In the rows, zero is written as 128.
Each path below is one point turned by a fixed rotation once a step. After each direction that follows a path, write how fast that rotation turns it, in deg/step (0 if it stays still).
Each turn is a multiple of 5 degrees from 10 to 175, or 0.
Path 1:
[128 135 119 124 124 129 144 141 127 128 137 123 126 116 128 120]
[136 126 117 130 124 143 134 134 126 130 122 115 137 132 119 123]
[139 123 123 133 123 121 137 137 117 125 129 120 129 135 126 144]
[141 119 125 119 123 127 130 143 128 128 146 125 126 123 131 125]
[131 114 122 141 128 141 127 133 129 138 135 117 124 125 124 124]
[128 118 115 138 133 118 138 132 126 117 129 116 122 132 128 129]
[143 115 121 117 130 120 132 126 140 127 134 122 133 131 125 125]
[133 117 129 138 131 131 140 125 135 143 139 128 132 125 123 135]
[124 130 116 132 128 128 149 124 127 123 141 124 121 121 130 124]
[134 129 117 118 129 133 138 123 132 130 125 110 137 124 121 122]
[136 130 126 136 124 125 144 135 130 135 126 123 142 129 125 141]
[141 132 119 125 115 129 140 136 123 127 143 134 124 126 127 129]
[133 122 123 123 128 143 132 136 117 136 133 114 127 123 120 123]
Speeds:
[124 132 126 132 127 128 125 128 131 127 127 120 127 122 131 125]
85
[123 129 129 130 130 124 133 135 128 123 130 130 130 128 133 128]
135
Path 2:
[133 127 128 127 123 111 121 131 134 130 131 118 141 118 140 132]
[133 123 125 143 139 123 141 129 135 123 128 126 130 115 141 137]
[139 118 134 124 140 125 124 141 134 122 121 120 117 130 138 134]
[136 123 129 129 131 125 118 130 131 132 130 117 140 135 150 128]
[132 137 134 146 138 118 131 121 137 125 131 119 127 127 139 130]
[134 118 133 133 129 122 123 132 142 110 124 121 119 127 135 124]
[132 124 128 126 136 138 122 127 139 123 118 128 137 133 149 124]
[131 140 136 136 140 116 120 118 126 125 118 127 127 135 141 129]
[135 125 128 140 117 116 117 123 143 117 124 130 126 135 132 131]
[134 134 124 126 132 131 125 128 149 121 116 135 136 120 136 127]
[130 127 133 124 140 113 122 125 124 122 111 139 130 124 139 131]
[135 124 124 137 122 118 121 128 133 129 118 133 130 138 137 147]
[144 140 121 130 130 120 121 132 142 131 125 127 133 118 130 134]
Speeds:
[126 129 127 136 124 127 132 128 124 124 126 127 124 129 128 134]
110
[129 134 131 124 129 124 125 131 125 125 125 123 123 125 125 127]
140
[127 131 126 126 125 126 125 125 129 127 122 137 130 128 124 129]
25
Path 3:
[122 135 118 115 124 140 131 132 135 124 120 133 125 114 132 122]
[134 128 114 120 127 136 143 133 133 118 125 136 128 116 135 123]
[125 134 118 117 116 133 139 129 133 125 115 137 122 124 140 126]
[128 135 110 114 124 137 129 129 128 118 121 135 122 117 130 127]
[134 130 109 125 120 129 142 127 131 119 124 133 122 120 137 130]
[122 138 115 121 114 131 131 124 132 125 118 130 116 119 137 129]
[127 134 109 124 125 135 131 128 131 118 127 127 119 110 130 127]
[128 131 116 130 118 130 143 127 137 122 124 126 121 113 140 127]
[118 136 120 121 119 137 130 129 136 127 119 129 119 111 136 124]
[129 130 115 124 129 139 138 133 136 119 127 129 125 108 133 122]
[126 130 122 122 118 134 144 130 138 125 120 133 126 118 142 124]
[122 135 118 113 124 140 130 132 133 124 118 136 125 116 132 122]
[134 129 112 119 126 135 141 132 132 118 124 137 127 117 133 126]
Speeds:
[132 129 122 124 126 125 127 126 123 126 126 132 127 134 127 132]
35
Path 4:
[124 119 125 114 125 121 134 131 137 123 133 123 114 135 120 111]
[142 122 127 110 130 128 138 122 115 125 133 114 126 131 121 128]
[133 117 139 130 120 128 133 122 122 131 129 127 121 152 124 137]
[121 122 144 122 132 138 132 125 117 137 122 131 128 138 133 112]
[114 127 125 119 129 124 133 128 124 132 132 124 104 134 136 118]
[135 116 130 114 116 117 138 120 127 128 127 117 121 121 127 118]
[129 122 140 113 123 127 136 134 122 125 124 119 121 139 116 140]
[130 119 137 124 134 133 127 122 127 129 131 127 127 151 116 114]
[127 127 132 117 138 133 132 120 111 137 137 126 115 137 141 125]
[126 114 130 127 112 120 138 124 126 134 129 132 114 133 140 120]
[122 123 137 112 120 129 141 135 121 126 115 119 124 123 123 120]
[125 126 129 119 129 125 126 124 132 124 129 114 113 143 110 125]
[139 120 141 114 137 125 129 112 121 134 137 122 129 136 127 126]
Speeds:
[126 130 135 130 131 132 122 123 131 131 127 125 127 130 126 130]
80
[126 133 129 123 132 131 130 132 122 129 127 126 127 125 130 135]
160
Path 5:
[131 124 128 118 141 124 131 120 116 138 136 140 120 129 127 141]
[129 128 124 124 132 121 142 129 115 137 121 141 125 137 123 141]
[127 133 119 125 126 114 146 128 124 134 138 134 123 133 128 142]
[127 128 129 124 131 121 143 125 129 149 134 124 129 134 137 140]
[134 140 134 130 125 125 145 137 122 144 127 121 124 134 132 131]
[138 134 131 125 132 121 137 134 124 143 144 119 117 124 127 126]
[142 122 133 120 139 124 136 134 127 148 126 125 121 128 125 122]
[147 129 128 121 130 117 140 141 131 131 124 131 118 130 121 123]
[143 123 129 116 133 114 134 130 143 131 135 131 120 127 129 135]
[142 127 139 123 134 122 134 133 140 134 118 133 125 133 133 141]
[141 140 138 131 131 119 130 137 131 126 129 133 118 126 128 146]
[134 132 136 131 144 119 122 128 129 139 134 133 121 121 128 146]
[133 134 129 136 142 119 128 136 120 141 118 140 126 127 124 139]
Speeds:
[122 130 127 127 130 136 129 130 133 125 129 128 131 126 123 127]
0
[130 124 131 130 128 126 131 131 133 128 126 120 125 126 123 129]
20
[128 122 121 126 130 124 129 128 127 128 126 132 128 127 122 125]
60
Path 6:
[117 128 135 119 132 135 137 135 126 123 115 127 109 123 133 126]
[116 120 131 118 120 126 128 129 129 128 107 133 117 129 117 123]
[112 134 127 125 127 135 129 141 122 125 115 132 112 138 129 125]
[115 127 144 119 121 130 136 128 130 124 116 124 110 126 128 128]
[115 123 128 119 130 131 130 137 128 124 109 138 118 125 120 118]
[116 129 129 122 121 130 130 133 121 129 112 127 110 140 130 131]
[110 133 142 125 124 133 132 136 134 121 119 130 114 126 123 122]
[120 121 127 116 131 132 135 134 123 127 108 132 113 124 129 123]
[113 128 132 123 116 127 125 132 127 128 112 131 116 140 119 126]
[112 134 136 125 131 136 134 140 127 121 119 130 110 128 132 124]
[118 119 135 116 123 127 134 127 129 127 109 129 114 124 123 125]
[113 130 124 125 126 132 124 141 125 126 112 137 117 136 122 121]
[115 131 139 122 124 132 135 132 125 125 117 123 107 133 134 131]
Speeds:
[126 134 128 132 125 129 125 130 126 128 131 127 126 137 130 131]
115
[125 131 127 131 131 130 125 134 130 125 130 133 132 126 124 123]
155
Path 7:
[117 137 117 132 121 128 126 135 138 136 139 133 118 130 123 128]
[124 140 122 129 126 129 129 143 138 128 140 130 137 126 123 136]
[123 130 115 129 127 131 132 145 132 138 141 129 127 131 137 127]
[118 135 118 134 136 129 127 140 135 129 140 132 126 126 117 124]
[120 142 121 132 117 130 131 140 138 131 139 129 124 123 129 130]
[123 131 117 128 128 128 124 141 137 135 142 132 134 135 125 136]
[122 136 119 132 133 133 134 147 133 129 140 127 129 122 131 124]
[117 136 116 132 124 128 126 136 136 135 139 133 118 131 122 125]
[122 141 123 131 124 130 128 142 139 127 139 130 134 125 122 136]
[123 130 115 129 125 130 130 144 133 138 141 129 128 131 137 129]
[119 134 118 133 138 130 128 141 134 129 140 131 127 127 119 124]
[119 142 120 131 117 131 131 139 136 131 138 129 120 123 128 128]
[123 133 118 129 126 127 123 141 138 135 141 132 134 134 123 137]
Speeds:
[132 131 123 131 127 128 128 131 135 131 131 123 130 129 125 123]
0
[127 124 126 128 132 126 122 125 129 130 129 131 129 134 121 130]
155
Path 8:
[129 120 120 139 135 133 118 119 128 131 132 114 138 128 136 128]
[145 123 136 130 134 118 128 131 126 129 128 121 142 120 123 135]
[131 125 127 133 121 139 122 132 137 124 142 123 137 131 118 141]
[131 133 115 129 127 134 123 119 127 127 123 113 135 113 126 133]
[130 115 134 142 139 128 122 129 120 125 129 115 134 127 121 130]
[140 126 130 125 128 128 120 128 135 128 132 116 141 136 135 142]
[138 123 124 130 123 132 130 126 137 124 136 119 135 114 115 127]
[124 128 118 137 135 133 114 127 119 126 132 124 140 123 121 138]
[140 130 134 139 128 130 129 128 126 130 120 107 133 128 129 136]
[129 108 129 125 129 129 127 127 137 123 135 118 136 125 125 139]
[140 136 124 126 132 132 115 120 128 125 140 120 138 121 122 128]
[135 124 120 150 128 132 125 136 129 125 123 123 139 121 124 131]
[128 122 130 125 125 129 127 129 118 132 129 112 138 129 122 147]
Speeds:
[134 134 132 124 127 126 130 127 123 129 127 124 126 126 124 125]
160
[128 125 125 123 119 131 132 131 129 128 129 124 127 131 128 129]
110
[128 134 128 128 128 132 123 125 128 130 133 126 128 135 131 129]
140
Path 9:
[142 124 129 134 134 125 130 148 124 124 139 135 134 124 134 126]
[135 128 130 136 135 131 133 144 117 136 138 140 137 129 136 131]
[137 125 135 135 134 130 132 129 123 142 135 145 138 126 139 127]
[143 120 137 136 134 124 128 127 130 132 127 144 133 122 141 125]
[144 120 131 135 139 123 127 139 126 124 120 138 128 125 142 126]
[138 127 124 134 144 125 128 140 117 128 125 134 134 133 143 125]
[137 131 124 131 141 123 130 129 120 134 135 134 140 132 143 117]
[143 126 130 130 135 121 130 130 128 128 142 134 140 124 139 116]
[145 123 131 133 131 124 130 144 128 123 141 136 134 122 135 124]
[138 124 130 136 134 131 132 148 119 131 136 140 134 127 134 132]
[134 126 133 136 136 132 132 134 119 141 134 144 137 128 139 130]
[141 123 137 135 135 126 130 125 127 137 128 144 135 124 142 125]
[145 120 133 135 138 122 127 133 130 125 122 138 130 123 143 124]
Speeds:
[129 129 125 127 133 124 126 125 128 125 121 124 127 131 133 124]
45
[123 132 125 129 131 131 129 131 121 132 127 128 130 133 128 130]
85
Path 10:
[124 126 118 139 136 119 134 129 117 113 120 127 123 125 116 124]
[124 128 122 132 137 127 138 138 125 120 124 106 133 130 129 134]
[133 121 114 132 120 128 130 138 127 114 137 120 136 137 132 123]
[129 126 116 133 133 127 134 134 121 111 128 134 125 122 119 114]
[125 133 124 136 139 131 134 131 115 114 122 111 123 126 128 132]
[129 119 117 137 123 118 129 134 125 117 128 113 133 138 130 133]
[126 123 110 128 131 125 138 141 128 117 131 130 138 126 121 118]
[130 134 122 133 135 142 134 133 117 113 130 118 124 125 126 121]
[131 123 123 140 126 119 127 129 120 110 125 116 120 134 130 130]
[120 120 112 131 133 115 137 137 125 120 124 124 138 125 126 129]
[128 132 116 130 131 142 135 137 121 120 133 116 139 132 123 122]
[138 126 123 137 125 129 128 134 125 107 129 121 118 133 125 120]
[123 123 118 136 137 116 134 133 119 113 122 125 125 118 132 128]
Speeds:
[126 132 128 127 131 135 128 130 125 129 130 126 130 124 134 133]
125
[133 128 128 127 127 134 128 131 132 126 133 131 129 127 129 120]
90
[124 126 125 122 127 124 130 125 127 128 131 127 131 130 135 124]
100
Path 11:
[131 129 122 120 136 128 123 137 133 130 143 128 128 124 133 107]
[117 121 129 140 133 136 129 131 120 127 146 126 122 121 127 117]
[124 138 121 136 116 126 125 131 131 129 137 123 126 128 125 107]
[118 130 134 128 134 127 130 135 134 123 146 130 136 132 117 116]
[114 130 116 132 124 138 122 142 129 125 137 130 132 128 137 120]
[123 125 130 133 125 129 119 144 133 129 136 114 127 122 115 119]
[111 130 124 133 121 122 121 137 122 117 132 134 125 133 117 120]
[120 132 118 122 120 127 126 138 138 120 133 126 142 117 120 125]
[112 122 133 120 130 125 113 141 132 125 136 131 122 121 127 128]
[128 121 116 127 123 128 118 137 118 117 128 129 127 113 120 119]
[112 125 130 123 118 117 128 123 132 126 135 127 124 114 117 122]
[125 131 119 114 133 118 121 132 131 119 137 140 126 121 129 115]
[122 118 127 126 130 135 127 127 127 124 143 130 128 106 131 122]
Speeds:
[132 129 130 133 129 132 122 131 127 128 131 127 122 123 131 132]
95
[127 131 125 130 132 133 127 127 131 133 124 133 126 126 122 128]
0
[127 120 129 124 130 134 125 131 126 132 125 128 131 128 131 125]
90
Path 12:
[138 116 138 132 129 128 131 125 125 121 136 123 123 133 121 111]
[120 117 126 142 129 122 125 120 122 121 137 124 125 119 120 135]
[136 117 130 134 132 129 120 119 131 122 123 122 131 135 118 113]
[122 115 125 127 133 121 128 119 125 117 132 126 136 111 125 131]
[141 123 130 131 134 120 126 127 120 130 125 119 136 128 117 115]
[121 114 133 130 125 131 130 125 115 121 134 120 139 120 125 134]
[132 116 122 133 123 117 127 129 121 132 117 121 133 134 118 118]
[120 116 134 121 118 126 134 122 122 114 135 125 131 122 124 122]
[135 116 124 137 128 111 131 129 118 131 131 125 121 130 121 119]
[123 120 139 135 121 135 128 120 124 117 139 121 125 125 117 123]
[130 109 118 140 133 117 123 121 127 125 125 128 124 132 123 125]
[126 125 135 127 127 130 125 117 131 116 130 122 133 117 115 115]
[138 113 124 134 141 117 127 122 119 125 134 126 134 126 127 129]
Speeds:
[129 129 128 133 134 129 124 123 134 125 131 130 123 127 127 128]
40
[130 136 130 128 125 130 126 125 127 128 127 127 129 132 122 122]
160
[125 125 127 134 125 134 124 128 128 130 125 125 129 133 127 133]
90
Path 13:
[134 135 122 125 130 131 127 133 124 134 144 126 120 118 124 140]
[121 134 134 123 137 134 120 126 127 139 136 125 122 122 130 144]
[117 130 123 127 127 140 123 132 130 136 136 137 128 121 137 140]
[127 129 117 120 120 136 124 132 136 132 139 127 124 118 125 142]
[120 133 130 115 129 133 128 119 133 132 138 125 120 118 125 140]
[115 131 128 123 128 135 131 128 125 129 147 133 124 119 135 133]
[126 127 121 126 128 135 124 135 132 129 149 119 126 122 132 137]
[124 129 130 120 133 137 123 119 137 131 139 119 129 124 134 143]
[117 125 125 119 125 138 132 122 132 128 141 136 136 125 135 139]
[124 125 116 121 121 134 133 126 128 126 147 122 128 124 124 137]
[127 133 127 124 134 133 133 114 127 128 144 118 124 125 128 138]
[123 131 129 126 135 134 132 124 122 130 146 133 133 128 138 139]
[126 124 118 128 129 136 125 132 123 133 143 123 135 132 128 143]
Speeds:
[129 132 128 129 129 128 124 132 126 134 123 133 123 125 125 130]
20
[132 124 127 125 126 124 125 133 128 129 130 121 128 129 121 130]
120
Path 14:
[137 125 138 126 136 123 134 133 121 118 114 127 126 133 132 126]
[136 128 133 131 128 121 118 138 121 122 111 127 126 134 128 128]
[133 122 125 139 124 118 127 140 125 122 117 127 132 134 120 132]
[135 117 132 137 131 117 141 134 119 122 122 129 128 131 122 133]
[131 125 137 129 135 117 131 129 112 117 120 128 122 129 130 133]
[130 131 126 128 129 119 124 134 119 110 116 124 131 135 130 129]
[137 124 127 131 128 123 134 138 129 116 114 125 134 138 126 125]
[140 119 138 134 132 123 134 138 125 128 115 130 126 134 126 128]
[133 124 134 136 129 117 122 136 115 125 116 129 122 130 125 135]
[127 126 124 136 126 114 129 133 116 115 122 126 131 133 122 135]
[134 122 130 130 133 120 142 132 122 112 121 126 132 134 127 129]
[137 126 138 125 136 123 131 133 121 118 113 127 125 133 132 126]
[134 129 132 131 128 120 118 139 123 121 112 127 128 135 128 128]
Speeds:
[126 125 128 134 126 125 128 128 124 133 132 130 126 125 123 133]
65
[128 129 135 125 131 129 124 126 123 131 126 129 122 125 131 129]
100
Path 15:
[131 121 133 138 133 137 133 126 140 131 129 137 116 130 137 140]
[139 115 135 127 128 137 131 128 131 130 137 139 123 126 138 138]
[137 122 131 140 128 140 139 121 135 132 132 138 118 124 134 130]
[137 117 135 131 124 141 135 127 130 135 138 127 120 122 134 141]
[138 126 139 138 125 130 139 122 134 133 134 134 121 116 138 134]
[129 121 137 135 129 136 132 127 138 135 133 127 118 126 136 145]
[137 121 141 131 129 128 131 126 135 130 136 141 123 121 141 137]
[131 120 132 138 133 140 134 124 139 131 129 138 116 131 136 138]
[140 115 135 128 128 139 132 128 129 131 139 140 123 125 137 137]
[137 124 131 141 127 140 140 121 134 132 132 136 118 122 133 132]
[136 118 136 130 124 139 135 127 130 135 138 127 121 121 134 143]
[136 127 139 138 127 129 138 122 137 132 133 135 121 117 139 135]
[129 120 137 135 130 136 132 129 138 134 133 130 118 127 138 146]
Speeds:
[127 131 130 130 124 126 132 127 127 131 129 120 128 121 127 130]
55
[126 123 128 123 128 132 125 132 126 130 130 123 128 131 127 134]
155
Path 16:
[131 129 120 138 134 140 137 141 130 136 115 133 128 129 127 125]
[131 130 120 142 134 141 134 141 131 136 117 130 127 128 126 126]
[131 131 121 142 135 142 132 140 132 137 120 128 127 127 124 127]
[129 131 122 143 135 143 131 139 135 137 123 126 126 125 123 126]
[129 130 123 143 134 143 130 138 137 138 125 124 126 124 122 124]
[129 130 125 140 132 143 130 137 139 139 128 124 126 123 120 122]
[128 128 127 138 131 143 132 136 141 139 130 123 128 122 120 120]
[127 127 128 135 130 143 134 135 142 140 130 125 129 122 120 118]
[128 126 128 131 128 141 136 135 141 140 130 127 131 123 121 116]
[128 125 127 130 127 140 138 135 140 141 129 129 132 125 122 114]
[128 124 127 129 127 138 140 135 138 141 127 131 133 127 122 113]
[128 125 127 129 126 137 142 136 135 141 125 133 133 130 123 113]
[128 125 125 130 128 137 143 136 133 140 122 135 133 132 125 114]
Speeds:
[123 127 130 127 125 123 133 124 128 130 130 132 130 131 127 121]
20
[129 124 131 119 126 130 130 129 132 127 128 128 132 122 131 128]
25
Path 17:
[135 126 135 120 128 129 123 120 142 143 128 121 135 135 134 121]
[123 124 132 146 130 130 128 125 134 132 135 125 120 144 119 128]
[145 126 135 129 121 121 120 128 131 138 132 125 114 124 135 128]
[133 128 139 138 135 133 137 121 134 130 112 135 122 133 123 136]
[147 126 134 136 133 129 128 129 134 122 133 113 131 119 128 123]
[131 118 118 133 131 127 137 131 135 141 120 124 128 126 122 143]
[130 127 136 126 140 107 123 124 133 129 123 116 131 128 124 124]
[130 135 121 129 130 136 129 125 149 142 129 124 131 137 128 128]
[133 122 128 146 135 118 118 128 124 135 134 127 122 138 127 122]
[139 138 138 129 119 127 125 137 138 140 120 130 120 130 132 134]
[134 118 143 141 139 135 127 122 130 129 118 133 133 131 125 121]
[140 125 134 135 120 131 134 138 135 128 133 110 129 127 125 135]
[128 109 131 129 134 122 128 121 133 140 119 126 124 119 120 133]
Speeds:
[131 125 130 130 128 131 130 133 126 125 123 127 134 122 128 130]
55
[129 124 122 134 126 131 128 131 126 129 135 125 127 128 127 129]
110
[131 128 125 126 131 127 134 122 128 124 129 126 123 123 126 132]
40
Path 18:
[130 114 126 137 143 112 130 125 125 127 129 131 124 133 121 134]
[136 123 116 127 132 118 135 115 144 137 132 131 133 129 130 127]
[136 114 124 126 138 134 118 131 136 137 135 127 133 133 121 137]
[130 123 126 141 143 119 134 125 130 124 130 132 132 140 118 137]
[138 127 123 126 129 115 130 119 141 141 124 137 133 136 126 127]
[133 112 123 123 136 124 123 136 127 142 133 126 132 133 125 139]
[135 126 122 139 140 122 142 125 130 126 131 125 137 136 128 140]
[142 131 123 128 132 127 123 124 142 137 123 137 135 141 131 132]
[131 124 125 129 139 119 121 141 124 141 130 131 129 136 121 139]
[140 129 122 134 136 112 140 123 126 132 127 124 132 129 129 139]
[145 124 119 125 134 128 121 126 138 136 126 130 133 131 142 133]
[131 130 120 136 145 127 122 141 130 133 135 129 129 132 123 141]
[143 135 128 138 137 115 132 118 130 130 123 129 128 128 122 136]
Speeds:
[124 121 129 127 126 129 131 124 131 128 130 129 130 132 122 126]
20
[126 130 127 125 127 130 126 134 128 135 133 125 129 125 122 130]
120
Path 19:
[128 127 136 141 123 130 128 121 138 128 144 121 120 127 124 117]
[126 125 132 137 126 136 117 124 135 136 142 125 116 123 132 118]
[122 131 129 132 123 132 112 117 134 132 138 132 113 125 130 127]
[125 130 125 136 122 130 120 108 136 123 137 126 117 129 123 128]
[131 125 119 138 124 133 126 113 131 127 140 118 117 129 127 123]
[131 125 119 132 122 129 125 121 126 131 142 123 109 123 136 125]
[123 127 127 129 119 120 126 119 127 126 144 128 111 122 135 132]
[118 123 130 136 122 122 131 111 129 124 145 126 123 127 132 128]
[117 119 126 137 127 130 129 113 124 133 142 122 124 126 136 121]
[117 125 124 128 127 131 125 113 118 138 136 130 115 124 137 124]
[118 132 127 126 122 125 132 107 120 131 131 132 113 126 129 128]
[124 129 129 134 122 126 142 110 123 128 134 123 117 128 123 122]
[126 126 132 134 125 131 141 122 122 136 138 121 115 124 130 114]
Speeds:
[121 126 130 129 131 131 121 124 129 131 127 131 134 129 129 127]
55
[125 126 129 125 121 129 127 127 131 126 123 122 128 124 132 125]
0
[126 130 131 129 126 124 131 122 131 121 128 129 131 130 123 131]
95
Path 20:
[135 117 124 132 137 131 112 132 120 127 130 119 136 130 130 136]
[130 128 125 134 126 134 121 119 122 143 131 131 140 142 128 125]
[116 129 130 133 139 140 125 117 127 129 128 140 123 130 117 124]
[128 126 124 127 150 130 118 129 117 118 131 129 126 125 130 132]
[135 130 130 126 135 133 116 123 123 139 131 120 136 133 143 131]
[123 124 136 138 127 142 123 113 132 137 123 128 134 133 123 131]
[123 120 123 137 139 132 121 128 121 122 128 138 133 129 114 135]
[131 133 119 123 141 129 115 132 116 135 138 134 133 132 133 125]
[126 130 134 126 136 143 121 114 127 137 129 124 124 132 136 119]
[124 118 133 139 139 136 127 115 127 121 124 123 130 131 126 138]
[129 128 123 135 137 124 119 130 118 134 131 136 140 132 128 144]
[126 135 128 125 130 140 110 127 126 142 129 138 131 129 126 122]
[126 121 129 130 141 143 121 120 128 120 130 123 127 130 121 117]
Speeds:
[129 131 129 122 133 131 126 131 130 125 131 128 129 122 130 123]
85
[123 132 125 130 127 135 129 124 135 128 125 127 126 128 127 125]
110
[125 123 136 126 125 130 124 127 127 128 125 130 122 126 126 127]
115
[130 132 133 129 130 127 128 125 129 127 123 126 128 124 133 136]
70
